Each named turn below is shown by a few rows before and after it. Which turns, in which order, take the first row of each later pair to the second? The first pair is answered.
turn J:
[ -1  20 -14 -11  18  24  -6  26   0   3  10  24  -2  -6   9   6  23   5
   3  -4 -31  26   2   3  12   9  11  -7 -12  33   2 -24   9 -10  -3 -16
 -23  11  13 -17  36] => [  3  15 -25   2  14  24 -15  28  10  13  10  23   2  -3   6  -1  12  18
   8  -8 -25  26  -7  -1  -1  -4  19  -2 -12  45  -2 -25  11   0  -6  -7
 -13  15  -6 -17  31]
[  3  23  11  -8  33  30   7   9  14 -13  -7 -12 -12 -13  17   3  21 -10
  -8  -6 -30   6  -9  18  11  12   0 -12 -28   8   2  -4 -23  -6  -5 -13
   5  -1  32  -6  34] => [  4  17   3   6  34  27  -4  17  27  -6  -3 -16  -8  -6  15  -3  11   5
   6 -20 -19  10 -11   9   7  -1   0 -15 -40  30   0  -5 -15   0  -8   1
   5   6  16  -2  33]
[ -1  -5  -7   0  -1 -11 -12   3  23   1   7  11  10  10 -13  -9 -10   2
   3  21   4 -19   4   3 -13 -14   1  -4  10   5 -11  14  31   2  -9  -5
 -21   9  -8   0  13] => [ -1  -7  -9   0  -4  -8 -10  -6  19   5   6  18  10  11 -15  -8  -6   0
   1  27   4 -17   1   4 -14 -14   3   1  19  -6 -13  12  27   3  -6  -7
 -13   9  -6   3   9]
turn V:
[  6 -19  14  -2 -23 -17  13 -10 -18  14  16  16  24  -5 -12  12  -8 -19
   7  28  14 -11  33   4  -9 -11 -10  17  -5  -9 -20  14  28  -7  23   7
 -21 -15   5  -2 -20] => [  4 -20  20  -4 -17 -19  17  -7 -15  11  18  16  28  -2 -10  12  -4 -16
  10  29   9 -10  33   0  -6  -8  -7  14 -13  -2 -19  15  35  -9  19   3
 -28 -14   2  -5 -12]
[  1  -5  17 -36 -12 -16   2  -3 -26 -11   3   5   4   6  -5   6   3  14
 -15  -6  -4  -8   4   2  23  24 -12  22   6  -6  -6   8  16  -9   5 -20
 -22   0  11   0 -25] => [ -1  -7  18 -34  -2 -16   3   3 -21 -14  10   1   7   8  -1   1  -1  19
  -8 -18  -1  -3   8  -3  28  21 -11  18  -2   7  -9  12  23 -11  -4 -15
 -27   3   4  -3 -18]
[ -2   7  12 -11  27  16  27  18  -6 -21   3 -22 -13 -39  22  -8 -10 -29
   0 -33  -3  23  22   5  28  22 -11   0  -8  22  26  21 -32 -34   9  -6
  -1  -9  34   5   5] => [  1   4   1   0  28  14  19  21  -6 -12   2 -29 -15 -34  25 -10 -23 -21
   6 -43   3  27  20   8  23  14 -11   3  -4  27  26  19 -38 -30  13   3
  11  -6  28  11  -8]
[ 11 -13 -31   4 -17  17  -1 -20   9  12   1 -11   4   2   8   8   1   1
  -4 -34 -17   5 -26  21  -1  12  -6  -1  -7  -2  -4  -8 -34   7   3  10
  21  -6   4  -1 -15] => [ 14  -9 -22  -6 -22  17   8 -25   5  11  -2   0   5   2   6  10  17  -6
  -9 -24 -27   1 -24  25   2  16  -3  -2  -2 -18  -1 -13 -34   5   4   1
  19  -8  11  -3 -11]
turn H:
[  2   7  -1 -10   3  10   8   4   1 -11  -5   3 -22 -10  13  -1  -5 -11
 -14  -1  -9  -7  -7   6   2  17  -3  -2   1   1   9  -7 -19 -12  12  -4
  20  -1  22 -12  -3] => [  1  -2 -10   1  -8   3  -3   2  -1   3  -8   8 -19  -4   6  -1 -19  -2
  -8   1   2 -11  -9   3  -9   9  -2   3  13  -4   4  -9 -19  -4  17  -3
  27  -2   6  -6 -16]
[  3 -16   7 -13  -7 -43  20 -47   7   6  34  28  16  16 -28 -19  24 -10
  -4  46   0 -16  -6  17 -14 -20  -2 -16   9 -28  -7  -5  54  13  -1 -25
 -11   9   2 -15   9] => [  7  18   3 -23  42 -14  23 -18  25 -20  25  -6  -8  -2   9 -18  29 -10
  -1   2 -29   9 -16  32  11 -12 -13 -31 -34  19   4  -9  23  -4 -10 -24
   0  22  46 -22  42]
[ -8   0   9  23  -4  -6 -12 -19 -15  18  -8 -17  -4   2 -27   0  33  -2
  27   4 -20   3 -22   7  -5  -9  22  -3  -9   4  -4   6  29  -2 -30  15
  22  -3 -42   3 -15] => [-13   4  21  12   1   0  -2 -13 -15   7  -7 -20  -6  -3 -25   0  44 -10
  23   2 -33   9 -16   9   6  -1  22 -11 -22   4   2   8  31 -10 -36   7
  15  -2 -32  -3  -2]
[  4 -13  13  26 -22  13  21  21  31  -4  10  11  15  27 -10   4  -2  13
  -8  49 -31 -11 -26  -6  -9  19  10   9   9 -29 -12 -14  16  18 -16  14
   1  -1 -50   6  12] => [  0   5  21  12  -1  30  28  34  39 -25  10  -3   7  15   4   6  14   7
  -8  31 -51   2 -24  -2  10  25   1  -3 -17  -9  -1 -16   8   1 -21   6
  -3   7 -26   2  34]
Pairs:
Between the rows of a pair lie two turns.
[  1  -3  -8   1 -13  -3   0   2  12   2  -3  27  25  18 -19   2  24 -17
  -7  36  -6  -7  -3  -2   0   0   8  -3  -9 -20  10  -6  28   7   1 -21
 -14  15 -10 -20  19] => [ -2  -7 -12   6   3  -4  -6  13  22  -5   8  16  26  21  -8  -3  12  -5
  11  15  -2   3   2 -11   9  -8   5 -12 -30  12   3  -1  39   3  -7  -8
 -24  20 -22 -25  29] : J, V
[-12 -14   1  -9  13  -8  -6  -5 -14 -11   9  16 -14  -9   3  -9  10 -12
 -36  -8  16  31 -23  12   1  16 -16  -2  20 -31 -18  -1 -12   4  19  -3
  14   0  17   2  13] => [-11 -10  -5  -2  22  -3 -15   6  -6 -11   9   6 -17  -9  10 -11  -1  -5
 -27 -22  18  37 -25  13   3   9 -18  -1  11 -11 -19  -4 -16   7  18   5
  21   5  17   3  19] : V, H
[  1  27   1   6  17  23  -3  17  21  -1  15 -16 -15  -5  12 -15  -3  19
   5 -27 -15   8 -11   3  18 -19  -6  -5 -22  42  -6  -8   0   3 -17  -3
   0  20   4  -9  33] => [ -5   0  20  -2 -21  -3   5  -9   1   8  28  17  10   5 -24 -13  13   8
  -9  29  -2 -22   6 -14   7 -14   4   5   8  -7 -15  -8  44   8 -18 -19
 -27   7 -31  -9  21] : H, H
[-13  -3  -3  12  33  11   0  32 -11  -4  20 -14 -11  -2  36   3 -18   9
   2 -47   9  13  20  17 -17   0  -7   9  -3  15   7  -9 -14 -25   8   2
  13 -12  11  13 -12] => [-16 -20   6   9   0  -9   1  12 -32   9  22   9   2   5  12   8 -11  -1
 -11 -11  25 -10  25   7 -29   5  -2  21  32 -29   0 -10   2 -14  16  -6
   1 -24  -5  17 -34] : H, J
[-34 -36 -13   4 -10  -8 -19   9 -40  11  11  22  -9  32 -27  -6   7 -20
  -1  14  16  -8   3 -36 -19 -21  41   3  18  -2  -8   8  39  36  -5  10
 -21 -17 -27 -14  -1] => [-35  -8   4 -21  27  19   7  25 -33 -24   9   5 -27  13   0   4  39 -39
 -15  -5 -22   8   7 -20  19   7  35 -14 -14  18  10   6  21   4 -13 -12
 -28  -9  28 -20  37] : J, H
[ -7  10   9  15   0  -4   3  -3  10  11   8   7  11  15  -8  10  57 -13
 -13  29 -14  -3 -16 -13   6  10  17   2   0 -17  10 -10  38  -1  16 -23
  -9  20  -1 -18  26] => [ -8   6  -4  34   8 -11 -11   7  24  17  15  -3  12  20  -3   2  39   6
   6  10  -6  -1 -19 -23  -2 -11  24   1  -7  11   2  -9  45   6  13 -10
  -8  25 -21 -17  26] : V, J
[  6  18  -8   6 -31 -20 -19  19  30  13 -15   1   5   1   5   7  -4   9
  20  -2   1  -3 -19 -21 -15  -9   0  23 -10  -2 -17 -28  12  -2   8 -17
   3   3  -1 -10  -7] => [  1  24   3 -10 -14  -9  -8  25  31  -1 -14  -5   5  -4  10   7   8   4
  19  -5 -12   0 -12 -19   3  -1   3  13 -25   7 -15 -31  10 -16   3 -24
  -7   5  12 -15  13] : H, H
[ -2 -14   0   4   2   5   5   1  -7   4  13   4  13   1 -10  -3 -44   2
   9 -16  12 -12  15   1   5  -2   0  -3  16  14   5  14   1 -12  13  13
 -11   2  -3   0 -10] => [ -3  -9   6  -3  12  11  12   7  -2  -5  14  -2  10  -4  -5  -1 -35  -6
   6 -18   1  -7  22   5  14   4   0 -12   4  23   9  14  -1 -17   9  10
 -16   4   6  -4   3] : H, H
[-28  -6  -9  26   0 -20 -22  -5   9  10  42  -4 -12 -15  -6   0   4 -14
   1 -14  17   5   3 -23  -9 -31  15  15   3 -35 -21   4  -6   4   8   6
  23  15 -12  22 -25] => [-33   8  15   1  12  -8   1  -6  10  -7  41   2 -15 -25  -6  11  38 -37
 -13   1  -8   6  10 -18  12  -8  12   2 -11 -42  -9   5  -2  -9   0 -14
   8  17  14  12   1] : V, H
[ -3  18   2 -11  -1  15  10 -17   9 -12   4  17   5  -2 -15   4  35  -6
   0  25 -30  -9 -14  -8   1   3   9 -13 -12 -12   4  -8   8   5 -16 -17
   2  12  -7  -7  31] => [  7   9 -26  19 -12   4 -18 -18   9  10  -2  16   1   5 -16  -4   1  14
   8  15  -8  -7 -29  -3 -22 -19  10   3   8 -15  -3 -11  -9  21  -1   4
  26   9 -26   5   1] : H, H
[  2  14   5 -19  38  15 -15  22  23   3 -19  -4 -42  -1  -2   9 -24 -17
  -7 -70  50  33  17  -3   4   4 -33 -38 -17  23  17  22 -13 -20  -4  -5
 -11   7  23 -11 -14] => [  2  -8   7 -13 -12  -7 -19 -12   2  31 -21  33 -26   9 -39  17 -18 -25
 -24 -14  72   2  12  -5 -22   3 -22 -14  34 -45  11  15  -8  -3  12 -12
  -3  -6   0  -4 -47] : H, V
[  1   0 -15  13  13  12  -9  10  13   4  11  -3   5   0  -4  -2  -9  22
  14 -19  -5   1  -6 -10  -8 -19   5  -5 -16  28   0  -5   2  10 -17  12
   5  11 -18  -4   7] => [ -6  -6   3  -3  10   8  10   2   6  -7  20   6  17   0 -13   0  13   3
   7   3 -13  -9  11 -22   4 -10   7 -15 -17  15  -1  -5  23   4 -25  -5
 -16   9 -18 -11  20] : H, H
[ 10  21  -1 -14  18  34  -3  17  29 -13   2 -16  -4  -9  -8 -19  17   3
  -8  16 -14 -10  -8  -4 -22   5   1 -20 -34  23   5 -11  -6  16 -13   5
  -5  15  10 -18  26] => [ 11  -1 -13   5 -10  16 -21   9  19  14   3  -3   2   4 -25 -23  -5  18
  -1  28  15 -18 -10 -10 -47 -10   6  -4  -5   8  -6 -10   3  38   1  14
   5   7 -25  -5  -7] : V, H
[ 15 -11 -22  33  -4 -21  -8  20  -6  23   6  -3  12  10  12  -5 -15  23
  11   5  30   7 -14 -37 -12 -13  20  -1  11 -13 -23 -11   1  15  14  28
   9   6  -8 -14 -16] => [  5  11   1   7  27   5  20  34   1 -11   7 -16   4  -4  29   4  17   5
   5  -7  -8  20  -1 -32  23   9  15 -20 -28   9  -6 -10   0 -11  -1   5
 -11  14  29 -27  27] : H, H
[ 11  14 -11 -19   6   0 -15   3 -12 -28 -20 -19 -29 -10  12   9   9 -10
 -17 -16   5  17  -1   9  -6  12  -8   1  -8   9   2   8 -20 -24   6  -3
  13  -3  20  -5 -14] => [  5  -2   6 -25 -21 -13  -5 -14 -23 -22 -13   3 -14  -4 -13  11  22 -18
 -22  22  15  -1  11  -2 -12  18   2   8   8 -22  -7  11   5 -22   6 -10
  -3  -9   4  -7 -20] : H, H
[ 17  -4   1  -6  42  -4  -5   2  20   0  -1 -20  -5  15  11  -5  18 -26
  -6  -7 -14  -6  -3 -11 -16 -11 -12  -8 -14  23 -26   1  25  -1   2  14
 -12  12   0   1  -9] => [ 17 -15  -1  -2  25 -15  -8 -12  11  11   0  -8   0  21   1  -4  12 -25
  -5   8   0 -15   0 -13 -26 -14 -12   0   2   3 -32  -2  30   5   9  15
 -10   8 -12   7 -26] : V, H
[  1  21   8  -4   1   5  -3  -4  -7  -4   7  -8 -20 -10  14   7   0 -16
  -7   4  18   5  10  29   8  17 -36  15  21 -23   7   2 -10  15   3 -16
  28 -11  37  -4  -6] => [  2  24  -3   5   6   8 -11   3   2  -3   3 -16 -23  -8  20   5 -11  -6
  -2  -8  22  12   5  31   0   5 -38  14  12  -4   6  -1 -17  17   4  -5
  34 -12  30  -2  -5] : V, H
[  3   6 -17   7   6  -4  -7   4   1  14 -10 -13 -13 -10  11   0 -17   4
   1 -18   6  11   3  11 -13  -2 -11  10   6   9  -6  -4 -26   3  14   8
  18  -7  21  10 -15] => [ -6   2  17 -23   0  -4  20  -4  -8  -2  -3   2   1 -11  -3   3  16 -17
 -12  12 -13   2  23   1   7  19  -6  -3  -2  -7  -5   1  -1 -13   2 -12
 -15 -10  28   0   5] : H, H
[  8  18 -30   2   8  -8 -14  -7  -2  14 -37 -10  -6  11  17  -5 -43  26
  13 -14  11 -10 -24  11 -10  29 -23  -8  -6  11  -8  -8 -29  -6 -10  18
   6 -11  -8  -6 -18] => [ -7  18   7 -27  10  -7  20 -10 -12  -8 -27   0   8   5  11   1   0   0
   0  12 -13 -16  -3   1  13  56 -22 -22 -17  -4  -4  -7  -3 -26 -24  -9
 -36 -12   5 -21  14] : H, H
[  0  25  12  -8  17  11  11  -4  13 -21  17   8  20   5   8   0  40 -18
  -4  17 -32   5 -14 -12   9   6  -7  -5  -9  -4   3 -14  17 -17 -15  -7
  -4   7   7  -6  39] => [  5  22  -7  18  15   5  -6   0  26  -8  20   4  24  17   6 -12  23   3
  10   3 -20   7 -23 -23  -4 -18   1  -4 -14  12  -2 -12  21  -1 -21   4
   4   7 -21  -4  36] : J, J
[  5   5   9   6 -10 -18  -6 -22  15  25  -4  -3  15  14 -10  -1  19  -5
   5  17 -18 -38   3  -4  -9  -6  11   4   3  -8  13 -15   8  -2 -14   4
 -14 -10 -37 -10  19] => [  5   3   3  14  -6 -20 -11 -15  20  26  -3 -14  16  16  -6  -6   7   3
  10   4 -13 -31   2  -5  -6 -15  12   5  -4   6   8 -15   9  -4 -13   9
 -17  -7 -44 -13  16] : V, V
[ -4 -12   6  -4 -10  -3   3   9  -7  -5   8   4  10  12 -29  -2  -5  -3
  13  14  -5   0   4 -10  -3  -6   3  -4   9 -11   0  10  24  -4 -18  -6
 -14   3  -8  -2 -10] => [  0  -2   0   0   9   7  -5  25   9  -8  10  -8   7   9 -15  -4  -9  -1
  17  -9 -12  10  -1  -9   2 -15   4  -7  -9  17   3   6  12  -6 -21   3
  -8  14  -6  -5   2] : H, J
[  4   4  -5  21  -1  16  -9  10  33  15  -2   7  12  24 -34   0  -5  15
  28  15  10  -1 -13   0  -7 -19   7  12   1  -7  -9  -2 -14  22 -17   8
  12  10 -24 -12   6] => [  0  16   7   9  17  29   8  18  37  -1  -3  -2   6  18 -23   2  13   5
  23   3  -7   2  -8   2  13  -6   3   2 -21   8  -2   0 -16   7 -26  -5
   2  14  -4 -23  30] : H, H
[ -4   4  10   2  10  13   5   0  18 -13  -1 -15 -46  -1  10   5 -22   6
   0  -8   0   1  -3  17  15  -3   6  -4 -17  15   3  13  14 -29   3  17
  35 -25  27  16  16] => [ -1   6   9   1   1  15   1 -11  14  -9  -5 -12 -48   0   8  11 -20   2
  -9   3   0  -1  -6  22   8   5   3   3  -2  -4   2  12   6 -28  11  14
  44 -26  31  22  11] : V, V
[  5  22 -11  14 -11   2  26   6   9 -13  45   2 -18  18 -13 -11  27   5
  23  40  10  -6  37 -12  14 -17  25 -15   1  -6  15  -7  39  18 -12   0
  -7  -9 -13  -8  32] => [  8  19 -20  28 -12   0  15  10  13  -7  45  -1 -23  25 -14 -17  12  16
  31  34  21  -3  30 -13   4 -25  27  -9   1   4  10  -5  36  23 -13  10
   0  -8 -25  -4  23] : J, V
[  7   7  -5 -12 -17   3   0 -19 -10   3  -8  20  -4  -8  -7  10  26 -14
 -13  21 -16  -8  -8  14  -3  12   2   5  20 -33   0  -9 -14   3   8  -8
   5  -1  15   9  -8] => [ 13  21 -15  -3  13  17  -9   0  11  -6 -10  -6 -16 -12  17   5   9   2
   2 -22 -20  13 -14  19   2  -1   0  -2  -9  20   5 -10 -26  -1   0   7
  14   6  24   9  11] : V, H
[  9  22  44 -21   5  15  51 -31  -3  -5  31  28  17  38  -3 -26  50  16
 -26  52 -22 -15   3  -6  26   4 -11 -28  15 -27  16   7  43   7 -28 -10
 -38  30  11 -20  -1] => [ 34  20 -17  32   1   7  -5 -20  12  34  12   7  -7  44  15 -37 -23  63
  -4   2  22  -4 -35   7 -20 -41 -16  -6  37  -2   5   3  -6  36  -2  38
  30  28  -7   4 -55] : H, H
[-21 -23 -18 -18 -54 -29 -36  25  -8  22   6  11  20   4  -8   1  30  -8
   8  27   3   2 -14 -28 -11  23  13   4   4  -5  -4 -16  12  22  -2  25
  28 -28 -41  -8  -3] => [-15   7 -25 -18 -15  -3 -35  49  12   1   0 -19  -4 -10  26  -4  26  -9
  12 -17 -17  23 -22 -15   6  25   1  -9 -31  37   7 -20 -21   8  -6  32
  40 -16  -9  -9  19] : H, H
[  5  18   1  13 -13  -1 -14  -6   4  15  -4  16   2   9 -22  -7  26  15
  -4  35   4 -28 -21  -4  -9 -13  14  10  27 -35 -11 -13   5  24  -5  10
  23   2 -33   2   6] => [ -3  22  21  -9   1   3   5  -6   2  -4   1  19   7   1 -20  -3  51  -2
  -8  41 -16 -25  -6  -8  11   5  14  -2   9 -33  -6 -13  17   8 -15  -8
   1   2 -19  -7  31] : V, J
[-31  18 -14   9   6   1 -17  34   9 -24  19 -17 -12  -8  10  16  23  -3
  11 -26   0  30   3   1  -9  17 -10 -22 -40  21  -7 -21  -2  16 -21 -48
   3  15  -3 -43  33] => [-25  -9 -30  30 -34 -24 -35  12  -8   8  18   5  -2   9 -13  12  -3   8
  11  -2  35  11   2  -7 -44  -1  -4   0  -4 -11 -18 -19   6  37  -6 -34
  14   3 -39 -27  -7] : V, H
[ -4  -9  11 -10   4  15  20 -22 -14  12  21  21 -16  18  -6  26  -4  21
  17  17   5 -13  18   3 -10  16 -27  -5 -15   8  13   4 -11 -26   9  -9
  10   7   1  10 -15] => [  2  -7   7  -8   7  14  15 -20  -9  14  15  18 -20  17   1  26  -9  24
  19  11  10  -8  10   7 -13  13 -29  -7 -13  13  14   4 -19 -26  13  -7
  19  11  -3  13 -21] : H, H
[  4  12   3   7  25  14  -7  19  10 -11  -1 -18  -8  10  17 -10  12   7
  15 -18 -11  -1  -2  11   5  -6   9 -14 -19  37  -5   1  -3  12 -29   9
 -12   0  -3   8  39] => [  3  -9   1  19  -7  -1 -17  -1   5  11   2   8   6  21 -10 -12  12  13
  15  19   8 -20  -8  -1 -18 -18  19  -1  11   5 -18  -2  13  30 -23   9
  -9  -4 -36  11  19] : J, H
[-25 -29 -20  -2  18 -18  16   9 -11  -3   6  -9   8  -1   8  -3 -33   1
   8 -20  25   9  25 -19 -19  -6 -13   7   7  20  -7  14  21 -11  22  23
  -8 -16  -9   9 -40] => [-29 -17 -11 -17  34  -6  31  18  -7 -21   7 -14   7  -7  14   1 -20  -9
   4 -22   9  12  31 -15   2   4 -15  -1 -11  31   1  17  21 -24  12  14
 -25 -10   8   3 -19] : H, H
[-14 -25  29  -9  13 -23   6 -19 -29 -29   4   0   6   2  36  21 -29 -11
   1 -34   5  24  43  21  15  11 -21 -16 -21  10  -1  20  10 -37   7  -2
 -23  -2  38  10 -28] => [-12 -40  23   2  -8 -36  -2 -30 -37 -10   4  14  16   9  21  20 -42  -5
   6 -20  25  14  43  18  -3  -1 -15  -8   4  -7  -9  21  18 -21  17   8
 -18  -7  14  16 -51] : H, H
